Below are clouds of points in 9 dimensions, each taken in no order from a shape made of curves.
How many separate parts and how many independent loops does the shape behind each cloud have?

R (80 x 9):
[[ -5 -15  11  33 -21   5 -12   0 -14]
 [ -4 -12  13  36   9  19 -30  -8 -12]
 [ 20 -38 -11  28  -7  22 -45   2   3]
 [ -4 -19   8  33 -24   3  -8   0 -10]
 [ -4 -20   7  33 -23   3  -8   0  -9]
 [ 15 -35  -8  31   4  23 -43  -4   5]
 [  1 -28   1  33 -26   2  -7   1  -3]
 [ 16 -39 -11  28 -21  13 -32   4   2]
 [  8 -29  -2  35  13  22 -37  -8   5]
 [ -5  -8  17  34  -4  16 -27  -3 -19]
 [ 20 -39 -12  28  -9  21 -44   2   3]
 [  3 -24   2  36  17  21 -32 -11   2]
 [  9 -35  -7  31 -26   6 -18   3   1]
 [ 14 -37 -10  29 -23  10 -27   4   2]
 [ -5  -8  16  35   1  17 -29  -5 -17]
 [  1 -21   5  37  17  20 -31 -11  -1]
 [ -5  -8  16  33  -9  14 -25  -2 -21]
 [  0 -20   6  37  16  21 -30 -11  -2]
 [  9 -30  -3  34  12  22 -38  -7   4]
 [ -2 -17   9  38  15  20 -30 -10  -5]
 [ -5  -9  15  35   3  18 -29  -6 -17]
 [ -5 -13  13  33 -19   7 -15   0 -16]
 [ -5  -8  16  33 -11  12 -23  -2 -20]
 [ -5  -8  16  34   0  17 -29  -5 -18]
 [ -1 -18   8  37  16  20 -30 -11  -4]
 [ 10 -31  -4  34  12  23 -39  -7   5]
 [ 17 -36  -9  30   0  23 -44  -2   5]
 [ 12 -36  -8  30 -25   9 -22   3   2]
 [ -3 -13  12  37  12  19 -30  -9  -9]
 [ -5 -10  15  33 -15  11 -20  -1 -19]
 [ -4 -13  12  37  10  20 -30  -9 -10]
 [ 11 -36  -8  30 -25   7 -20   3   2]
 [  2 -23   3  37  17  21 -32 -11   1]
 [  8 -34  -6  31 -26   5 -16   3   1]
 [  6 -27   0  36  15  22 -35  -9   4]
 [ -3 -21   6  33 -25   3  -7   0  -8]
 [  0 -26   1  33 -26   2  -6   0  -4]
 [ 19 -37 -10  29  -3  22 -45   0   4]
 [ 20 -39 -12  27 -10  21 -44   3   3]
 [ 20 -39 -12  27 -13  19 -43   3   3]
 [  6 -32  -4  32 -26   3 -11   2   0]
 [  4 -25   1  36  16  22 -33 -11   2]
 [ -5 -14  12  33 -20   6 -13   0 -16]
 [ -4 -11  13  36   8  19 -30  -8 -13]
 [ -5  -9  16  33 -12  11 -22  -1 -20]
 [ 20 -39 -12  27 -16  18 -40   4   3]
 [ -1 -25   2  33 -26   2  -6   0  -5]
 [ -2 -16  10  37  15  20 -30 -10  -6]
 [  7 -28  -1  35  15  22 -36  -9   4]
 [  2 -29  -1  32 -26   2  -8   1  -2]
 [  7 -33  -5  31 -26   4 -14   2   0]
 [ -5  -9  17  33  -6  15 -27  -3 -20]
 [ 20 -39 -13  27 -13  19 -42   3   3]
 [ 19 -38 -11  29  -5  23 -45   0   4]
 [ -2 -24   3  33 -25   2  -6   0  -6]
 [ -6  -8  16  34  -3  16 -29  -4 -19]
 [ -3 -22   5  34 -25   2  -6   0  -7]
 [ 13 -37  -9  29 -24   9 -25   4   2]
 [ 16 -35  -8  31   2  23 -43  -3   5]
 [ -5 -16  11  33 -21   5 -11   0 -13]
 [ 18 -39 -11  27 -19  15 -35   4   2]
 [ 17 -38 -11  28 -20  14 -34   4   2]
 [ -5  -8  17  33  -8  14 -26  -2 -20]
 [ 19 -39 -12  27 -18  16 -38   5   2]
 [ -6  -9  15  33 -13  11 -21  -1 -20]
 [  1 -22   5  37  17  21 -31 -11   0]
 [ -3 -15  10  37  13  20 -30 -10  -7]
 [ -5 -11  14  33 -17   9 -18  -1 -19]
 [ -6 -12  13  33 -18   8 -16   0 -17]
 [ -5 -17   8  34 -23   3  -9   0 -12]
 [  4 -31  -3  32 -27   3 -10   1   0]
 [ -5 -10  15  36   6  19 -30  -7 -14]
 [ 19 -39 -12  27 -17  17 -39   4   3]
 [ 12 -33  -6  33   8  23 -41  -6   5]
 [ -5 -10  15  35   5  18 -30  -6 -16]
 [ 15 -38 -10  28 -23  12 -29   4   2]
 [ 11 -32  -6  33  10  23 -40  -6   5]
 [ 18 -36 -10  29  -1  23 -45  -1   4]
 [  3 -30  -2  32 -26   2  -8   1  -1]
 [ 14 -33  -7  32   6  23 -42  -5   5]]
parts  1
loops  1

Y (73 x 9):
[[ 25   9 -27  -1 -29  21 -11   4   0]
 [-18  26  -6  -5  -5 -10  -8  21  -6]
 [-20  21  -3  -2   2 -15  -1  20  -5]
 [  5 -18  -8  13  24 -13  32   2  -3]
 [-15   4  -1   7  15 -20  15  16  -3]
 [-11  -2  -2   9  19 -20  20  13  -3]
 [-20  23  -4  -3   0 -13  -4  21  -6]
 [ 13  21 -23  -4 -30  15 -19  12  -1]
 [ -1 -13  -6  12  23 -16  29   6  -3]
 [-19  25  -5  -4  -3 -12  -6  21  -6]
 [-19  15  -2   1   7 -18   5  20  -4]
 [ 22  12 -26  -2 -30  19 -14   6   0]
 [ -8  30 -14  -7 -20   2 -18  19  -5]
 [ -6  -7  -3  11  21 -19  24  10  -2]
 [ 29   5 -28   0 -27  22  -8   1   0]
 [-14  30 -10  -7 -13  -4 -15  21  -6]
 [ 33   0 -29   1 -24  24  -2  -3   0]
 [ 28   6 -28  -1 -28  22  -9   2   0]
 [ 20 -26 -17  13  23   0  36  -9  -5]
 [ 40 -23 -28   7   5  23  26 -18  -5]
 [-12  30 -11  -7 -15  -2 -16  20  -6]
 [-19  17  -2   0   6 -17   3  20  -5]
 [-17  28  -8  -6  -9  -7 -12  21  -6]
 [ 25 -27 -19  12  22   5  37 -12  -6]
 [ 18  16 -25  -3 -31  18 -16   9  -1]
 [  5  26 -20  -6 -28  10 -20  15  -3]
 [ 31 -28 -22  11  19  10  36 -16  -6]
 [-16   7  -1   5  14 -20  12  17  -3]
 [ 22 -27 -18  13  23   1  37 -10  -5]
 [ 41 -20 -29   6  -1  24  21 -17  -4]
 [ 20  14 -26  -3 -30  19 -15   8   0]
 [ 39 -11 -29   3 -13  26  10 -12  -2]
 [  7 -19  -9  13  24 -11  33   1  -3]
 [-13   2  -1   8  17 -20  17  15  -3]
 [ 41 -17 -29   5  -6  26  16 -15  -3]
 [ 37  -6 -30   2 -19  25   2  -7  -1]
 [ 27 -28 -21  12  21   7  36 -14  -6]
 [ -2  29 -17  -7 -24   5 -20  17  -4]
 [ -9  30 -13  -7 -19   1 -18  19  -6]
 [ 38 -25 -27   9   9  20  30 -18  -6]
 [  2  27 -19  -6 -26   9 -20  16  -4]
 [-14  30  -9  -6 -12  -5 -14  21  -6]
 [ -2 -12  -5  12  23 -16  28   7  -2]
 [ 15 -24 -14  13  24  -5  36  -6  -4]
 [ 40 -21 -28   7   3  24  24 -18  -4]
 [  7  24 -21  -5 -29  11 -20  14  -2]
 [-20  19  -2  -1   4 -16   0  20  -5]
 [ 34  -2 -29   2 -22  25  -1  -4   0]
 [ -5  29 -16  -7 -22   4 -19  18  -5]
 [ 37 -26 -26   9  11  19  31 -19  -6]
 [  3 -16  -7  13  24 -14  31   4  -2]
 [ 35 -26 -26   9  13  17  32 -18  -6]
 [ 18 -25 -15  13  24  -2  37  -7  -5]
 [ 40 -15 -29   5  -8  26  14 -14  -3]
 [ -8  -4  -3  10  20 -19  22  12  -2]
 [ 11 -22 -12  13  24  -8  34  -2  -4]
 [ 16  18 -24  -3 -30  16 -17  10  -1]
 [ 31   2 -28   0 -26  23  -5  -1   0]
 [ 12 -22 -12  13  25  -7  35  -3  -4]
 [ -5  -9  -4  11  22 -18  26   9  -2]
 [-18  27  -7  -5  -8  -8 -11  21  -6]
 [ 40 -13 -30   4 -11  26  12 -12  -2]
 [-18  12  -1   3  10 -19   7  19  -4]
 [ 38 -24 -28   8   8  21  28 -18  -6]
 [  0  28 -18  -6 -25   7 -20  16  -4]
 [-17   9  -1   4  12 -19  10  18  -4]
 [ 32 -28 -24  11  17  13  35 -17  -6]
 [ 40 -18 -29   6  -3  25  19 -16  -3]
 [ 38  -9 -29   3 -16  26   7  -9  -1]
 [ 11  21 -22  -4 -30  14 -19  12  -2]
 [ 29 -28 -22  12  19   9  36 -15  -6]
 [ 35 -27 -25  10  15  16  33 -18  -6]
 [ 37  -7 -30   3 -18  26   4  -8  -1]]
parts  1
loops  1
